rotation steps, each row followed by its count of steps:
The counts run from 0 to 1394.
-6, -7, 24, -11, 47, 16, -21, -18, -12, -29, 9, -29, 22, -24, -3, -9, -4, 2, 10, 20, 2, -6, 0, -21, 14, -1, -2, 0, -21, -2, 0, -3, 35, -28, 27, 11, -7, 17, -16, -34, 16, -8, 14, -11, -8, -1, 15, 30, 9, 10, -15, 5, 9, 15, -9, -3, 8, 21, -10, -15, 6, 23, 10, 11, -12, -1, 11, -15, -5, 32, 22, 7, 1, 24, 12, 22, -12	35
4, 16, 21, -7, 36, 24, -16, -24, 9, -35, 29, -27, 21, -31, 5, 3, 1, 0, 12, 8, 16, -5, -13, -16, 1, 7, -6, 7, 2, -7, -17, -2, 18, -17, 30, 2, 8, -1, 7, -7, 2, 24, 27, 3, 22, -29, 3, 2, 2, 37, -8, -3, 13, 10, -3, 2, 13, 31, 9, -37, 5, 27, 19, 6, 9, -11, 17, -10, 4, 20, 7, 5, 13, 14, 6, 26, 2	749
2, 0, 15, -2, 43, 16, -40, -7, -6, -3, 4, -30, 34, -28, 9, -3, 10, 4, 25, 12, 3, 1, -7, -12, 12, 10, 7, 1, -16, -12, -4, -20, 15, -24, 27, 1, -9, -5, -30, -26, 5, -9, 0, -13, 8, -16, 18, 26, 5, 3, -2, 21, 20, 0, 10, -17, -3, 9, 15, -18, 6, 22, 23, -9, -8, 11, 4, -1, 10, 41, 36, 5, 16, 2, 2, 13, -18	42
5, 5, 16, -12, 33, 21, -31, 4, -4, -10, 41, -17, 15, -38, -7, 0, -1, -7, 11, 10, -3, -10, 7, -26, 6, 1, -6, 3, -16, 6, -17, 7, 10, -23, 46, -3, -3, 1, -23, -24, 27, -9, 28, 15, 16, 3, 5, 23, -1, 18, -4, 13, -4, 13, -1, 1, -5, 9, -18, 3, 8, 6, 20, 10, -2, 8, 10, 4, 33, 35, -3, 2, 9, 26, 4, 23, -6	604
-10, -13, 30, -12, 26, 18, -16, -13, 20, -10, 22, -24, 14, -22, -15, 8, -6, -17, 12, 2, 24, -15, -21, -6, 17, 1, 2, -32, 6, 8, 1, -11, 4, -55, 40, 1, -1, -29, -19, -9, -5, -10, 8, 12, 18, -7, -4, 20, -5, 16, -12, 10, -18, -1, 11, -13, 16, 7, -3, -31, 6, 3, 30, 0, 4, -4, -8, 12, 1, 31, 7, -18, 20, 3, -5, 12, -9	861
11, 5, 1, -18, 48, 11, -34, -18, -2, -21, 10, -22, 14, -19, 5, 8, 15, -5, 26, 20, 5, 3, -12, -15, 2, 10, 10, 14, -11, -12, -21, -22, 20, -13, 37, 11, -6, -3, -9, -21, 4, 4, 4, -26, 2, -15, -1, 29, 6, 13, -5, 1, 2, 5, -13, 15, -5, 6, 9, 4, -14, 28, 34, 1, -4, 0, 11, -12, 3, 24, 16, 13, 13, 19, 13, 50, -14	457
3, -8, 7, -12, 32, 7, -9, -27, 12, -13, 6, -20, 26, -9, -14, 15, 10, -1, 29, 15, 24, -27, -7, -7, 9, 17, -6, -13, -1, -1, 14, -20, 29, -40, 48, -2, -5, -2, -15, -16, 0, -5, 5, -12, 4, -10, 0, 19, 11, 25, -7, 11, -10, -1, -10, 13, 4, 5, 26, -8, -16, 5, 22, 21, 2, -2, 10, 21, 1, 28, 15, -13, 14, 30, 0, 26, -17	1073
-11, -7, 18, -14, 42, 12, -18, -31, 0, -25, 4, -34, 26, -10, -10, 1, -1, -6, 27, 18, 18, -18, -11, -10, 11, 9, -10, -3, -5, -3, 8, -14, 38, -36, 25, 4, -5, 15, -12, -26, 3, -3, 11, -13, 1, -10, 2, 22, 15, 19, -18, 2, 5, 5, -12, 2, 15, 25, 6, -25, -5, 17, 8, 21, -7, -7, 13, -3, -13, 28, 23, -1, 4, 27, 5, 20, -15	334
-17, 0, 26, -17, 31, 17, -37, -13, 6, -11, 11, -35, 24, -22, -5, -5, -14, -18, 11, 6, 17, 1, -22, -11, 17, 8, 5, -13, -13, 1, -9, -7, 7, -38, 28, 1, 4, -24, -12, -23, 0, -6, 15, 5, 14, -2, -5, 25, -7, 3, -16, 2, 1, 4, 16, -19, 16, 20, -14, -31, 4, 15, 35, -2, -5, 2, -7, -5, 0, 42, 13, 4, 22, -1, -8, 10, -14	1199
11, -3, 5, -12, 42, 12, -19, -24, 14, -18, 16, -15, 6, -12, -6, 21, 17, -8, 32, 15, 20, -8, -16, -5, 1, 8, 5, -4, 9, -5, -9, -29, 15, -29, 43, 9, -5, -11, -10, -6, -11, 4, -2, -18, 10, -17, -7, 20, 4, 26, -5, 3, -20, -6, -18, 17, 1, 2, 20, 0, -18, 19, 31, 5, 3, -8, 9, 3, -3, 13, 12, -8, 16, 15, 16, 52, -8	656
-1, -3, 22, -8, 44, 11, -19, -28, -15, -23, -4, -25, 17, -23, -11, 1, -7, -4, 9, 19, 7, 9, 1, -19, 18, 11, 10, -7, -23, 3, -5, -3, 43, -26, 36, 19, -9, 6, -8, -18, 18, -13, 4, -12, -16, 3, 5, 30, 6, -11, -5, -5, -2, 11, -12, 0, 6, 2, 3, 9, 3, 26, 27, 6, -17, 3, 1, -13, -3, 34, 21, 2, 13, 25, 15, 32, -17	37
2, 8, 33, -4, 51, 23, -20, -24, -4, -37, 18, -26, 1, -31, 4, 2, -3, -3, 5, 9, 2, 16, -10, -12, 13, -7, 15, -6, -1, -2, -24, -7, 24, -22, 21, 23, -3, -10, -3, -9, 2, 8, 13, -8, 1, -23, 6, 14, 1, 7, -7, -9, 2, 10, -9, -9, 13, 19, -1, -24, 13, 41, 25, -13, -6, -7, 5, -28, -9, 15, 18, 1, 9, -1, 23, 36, -4	1108
-4, -1, 27, 1, 49, 17, -23, -20, -14, -21, 10, -30, 25, -29, 1, 0, 2, 4, 21, 15, -2, -9, 8, -17, 15, 4, -3, 2, -9, -5, -1, -5, 40, -25, 22, 8, -14, 19, -32, -27, 17, -7, 10, -13, -1, -18, 18, 20, 16, 9, -6, 9, 17, 9, -9, -9, 1, 19, 9, -19, 8, 19, 5, 9, -14, 11, 14, -3, 5, 31, 30, 0, 2, 16, 11, 12, -12	911
-12, -1, 25, -10, 28, 24, -24, -16, 12, -1, 25, -30, 29, -27, -14, 2, -6, -13, 28, 8, 23, -23, -7, -17, 10, 11, -18, -9, -2, 5, 1, -4, 16, -38, 35, -17, -1, -1, -21, -16, 10, 1, 23, 20, 27, -7, -1, 11, 7, 29, -13, 10, 1, -1, 8, -11, 8, 21, -2, -26, 6, 1, 11, 16, 0, 3, 5, 18, 12, 37, 8, -2, 16, 14, -10, 2, -8	1280
16, 14, 30, 1, 36, 26, -2, -27, 14, -34, 31, -16, 7, -33, -2, 16, 3, 4, 11, 3, 20, -4, -8, -9, 7, 1, 6, -11, 13, 4, -15, -5, 23, -23, 42, 10, 0, -14, 3, 13, 2, 17, 17, 8, 14, -34, 8, -5, 2, 33, 1, -2, -7, 1, -11, 6, 13, 14, 26, -23, 11, 25, 24, 1, 10, -9, 11, -2, 5, 11, 5, -14, 17, 10, 14, 34, 8	1386
-7, 15, 42, 4, 37, 16, -13, -26, -9, -30, 23, -29, 18, -41, -6, 16, -18, -1, 1, 2, 4, -12, 10, -13, 14, 10, 4, -11, 0, 5, -9, 15, 41, -22, 25, 8, -4, -3, -14, -3, 17, 4, 26, 1, -3, -27, 5, 12, 14, 2, -2, -11, 11, 11, -7, -9, 10, 16, 11, -21, 10, 22, 18, 12, -9, 16, 16, 4, 17, 29, 9, -12, 12, 16, 9, 11, -8	831
15, 10, 16, -4, 24, 24, -11, -19, 12, -11, 15, -21, 35, -29, -6, -8, -1, 3, 13, 15, 25, 2, -7, -25, 10, 12, -7, -2, -23, 6, 3, 1, 23, -25, 58, -9, 10, -3, 3, -7, 20, 3, 16, 26, 20, 0, 20, 1, -4, 22, 0, 18, 8, 6, 7, -5, 6, 13, 16, -3, 17, 14, 24, 4, 9, -8, 0, 1, 18, 41, 8, 7, 30, 26, -10, 14, 0	189
-3, -5, 15, -15, 41, 20, -38, 3, 14, -14, 33, -22, 9, -26, 5, 4, 12, -13, 27, 6, 8, -7, -22, -7, 4, -6, 5, -3, 6, -10, -18, -26, -13, -34, 28, 3, -4, -18, -27, -26, -12, 1, 10, -5, 30, -18, -3, 27, -3, 28, -14, 11, -7, 1, 6, -6, 3, 15, -12, -32, -1, 15, 25, -7, 3, -5, 6, 0, 5, 22, 13, 0, 11, -3, 9, 29, -8	880
8, 11, 29, 3, 43, 28, -18, -25, -8, -19, 7, -24, 15, -32, -2, -10, -9, -2, 5, 15, 9, 26, -4, -25, 18, 0, 8, -1, -22, 6, -15, 3, 33, -20, 37, 15, -1, 0, 0, -7, 20, 1, 8, 15, 3, -3, 17, 8, -3, 0, 0, 2, 11, 11, -1, -17, 10, 12, 6, -1, 25, 37, 24, -12, -7, -7, -6, -26, 1, 29, 18, 9, 22, 11, 8, 25, -2	907
8, 0, 25, -2, 22, 18, -15, 5, 16, -14, 39, -15, 21, -34, 3, 4, 8, 4, 4, 1, 11, -18, -7, -12, 9, -6, 7, -22, -1, 5, 2, -8, -3, -42, 48, -2, -4, -23, -29, -10, 5, -12, 12, 16, 21, -14, 20, 15, -4, 24, 0, 28, -10, 0, 14, -10, 3, 5, 4, -29, 12, -1, 25, -3, 13, 0, 5, 17, 19, 35, 8, -18, 18, 10, -2, 11, -3	1159
-12, 6, 35, -4, 24, 17, -24, -12, 5, -4, 21, -29, 28, -36, -13, 7, -17, -13, 5, -1, 15, -15, -3, -14, 17, 15, -1, -22, -8, 7, -2, 6, 16, -37, 38, -7, 1, -20, -21, -9, 13, -14, 22, 15, 10, -6, 0, 18, -1, 1, -8, 5, 2, 6, 16, -16, 10, 9, 0, -19, 9, 6, 30, 9, -4, 17, 2, 18, 23, 49, 8, -12, 24, 10, -12, 1, -14	622
15, -8, 11, -11, 43, 24, -22, 4, 2, -11, 41, -11, 2, -30, -5, -4, 11, -3, 15, 17, 1, -1, -1, -27, 7, -16, -1, 0, -13, 8, -11, -12, 5, -33, 48, 5, -10, 5, -26, -26, 19, -12, 10, 14, 17, 7, 15, 25, -1, 22, -4, 23, -19, 7, -9, 3, -7, -2, -15, 8, 13, 10, 16, -2, 1, -7, -1, -4, 11, 23, 4, -3, 6, 23, 15, 36, -1	804
-7, -4, 26, -9, 53, 23, -26, -18, -10, -28, 15, -33, 21, -27, 1, -12, -3, 0, 17, 19, 2, -4, -4, -20, 12, -4, -6, 6, -16, -5, -6, -6, 30, -28, 18, 8, -9, 20, -19, -34, 10, -2, 15, -4, 3, -7, 16, 23, 10, 14, -15, 5, 14, 13, -9, -11, 11, 27, -12, -26, 11, 25, 5, 7, -11, -2, 11, -18, -6, 27, 25, 9, 0, 17, 12, 17, -8	34
-3, -10, 17, -23, 41, 21, -30, 6, 5, -25, 37, -19, 9, -25, 0, -7, 5, -13, 11, 15, 1, -7, -17, -18, 9, -14, 3, -4, -7, -1, -15, -15, -4, -38, 34, 5, -4, -8, -25, -36, 4, -10, 15, 3, 20, 2, 3, 33, -6, 25, -13, 12, -11, 9, 0, -3, 5, 14, -32, -24, 5, 13, 20, -1, -2, -8, 4, -13, 1, 25, 8, 2, 4, 10, 11, 29, -4	1320
5, 10, 17, -8, 49, 16, -36, -24, -1, -18, 9, -26, 5, -25, 3, 15, 5, -12, 22, 12, 10, 15, -14, -9, 7, 11, 16, 1, -2, -9, -28, -20, 17, -15, 28, 15, -4, -20, -4, -7, -2, 8, 3, -20, 4, -22, -8, 25, 3, 3, -5, -11, -2, 0, -8, 1, 1, 3, 13, -1, -11, 37, 44, -9, -8, 3, 4, -15, 4, 22, 17, 5, 19, -1, 15, 46, -10	239
8, -5, 30, 3, 47, 30, -9, -29, 5, -15, 9, -23, 6, -23, -5, -6, 0, -1, 15, 13, 21, 21, -16, -16, 19, -12, 7, -17, -3, 8, -5, -16, 23, -41, 36, 16, -8, -9, -7, -7, 2, 0, -8, 12, 7, -9, 20, 6, -4, 12, -5, 6, -7, 1, -3, -16, 13, 10, 13, -17, 28, 28, 19, -19, -1, -19, -13, -20, -20, 13, 24, -4, 17, 1, 13, 25, 1	569
-4, 4, 27, -13, 30, 19, -26, -8, 10, -9, 43, -19, 2, -38, -12, 22, -7, -17, 11, 0, 8, -21, -1, -9, 8, 7, 4, -15, 9, 10, -21, -1, 5, -32, 42, -1, -4, -22, -28, -6, 9, -1, 27, 11, 18, -17, -15, 21, 1, 17, -6, -1, -19, 5, -2, 1, -2, 3, -5, -8, -5, 6, 30, 7, -1, 11, 9, 19, 29, 26, -9, -15, 16, 8, 5, 24, -7	85
15, -4, 13, 2, 47, 20, -25, -20, 5, -7, 11, -18, 9, -23, 2, 9, 23, -1, 33, 13, 13, 11, -11, -8, 12, -2, 13, -7, 6, -8, -10, -36, 14, -27, 35, 14, -15, -13, -24, -7, -7, -1, -12, -16, 12, -26, 13, 18, 6, 13, 1, 13, -7, -7, -7, -5, -5, -1, 29, -8, 3, 26, 29, -18, -2, -3, 0, -4, -3, 15, 31, -6, 16, -5, 18, 39, -9	140
-14, 1, 18, -17, 39, 21, -43, -11, 9, -5, 20, -36, 25, -21, -4, -3, -3, -18, 31, 8, 17, -11, -21, -10, 9, 13, -9, 4, -5, -9, -13, -16, 5, -31, 23, -9, 2, -9, -19, -25, 0, 0, 16, 2, 28, -9, -7, 22, 3, 19, -16, 4, 8, 3, 10, -13, 8, 24, -11, -32, -3, 15, 22, 4, -4, 3, 4, 0, 4, 37, 14, 10, 18, 2, -4, 11, -12	980
0, -16, 27, -11, 40, 21, -15, -13, 2, -10, 17, -18, 5, -21, -18, -9, -6, -11, 14, 20, 15, 7, -8, -21, 21, -11, 1, -22, -13, 14, 4, -11, 18, -49, 47, 8, -10, -3, -20, -21, 14, -23, 0, 18, 3, 17, 13, 25, -4, 5, -10, 14, -22, 2, -7, -12, 6, 0, -15, 2, 19, 11, 15, -4, -9, -14, -15, -7, -11, 26, 13, -5, 13, 17, 11, 24, -8	1222
14, 6, 9, 0, 34, 11, -30, -14, -8, -6, -4, -24, 32, -24, 2, 1, 11, 7, 20, 16, 8, 9, 1, -19, 11, 16, 9, -1, -26, -7, -1, -14, 25, -22, 46, 7, -6, -4, -15, -16, 16, -10, -3, -12, -1, -4, 21, 24, 4, 0, 6, 19, 13, 0, 4, -5, -8, -2, 24, 11, 2, 19, 32, -5, -6, 6, 2, -2, 16, 43, 30, 7, 21, 18, 0, 25, -18	697
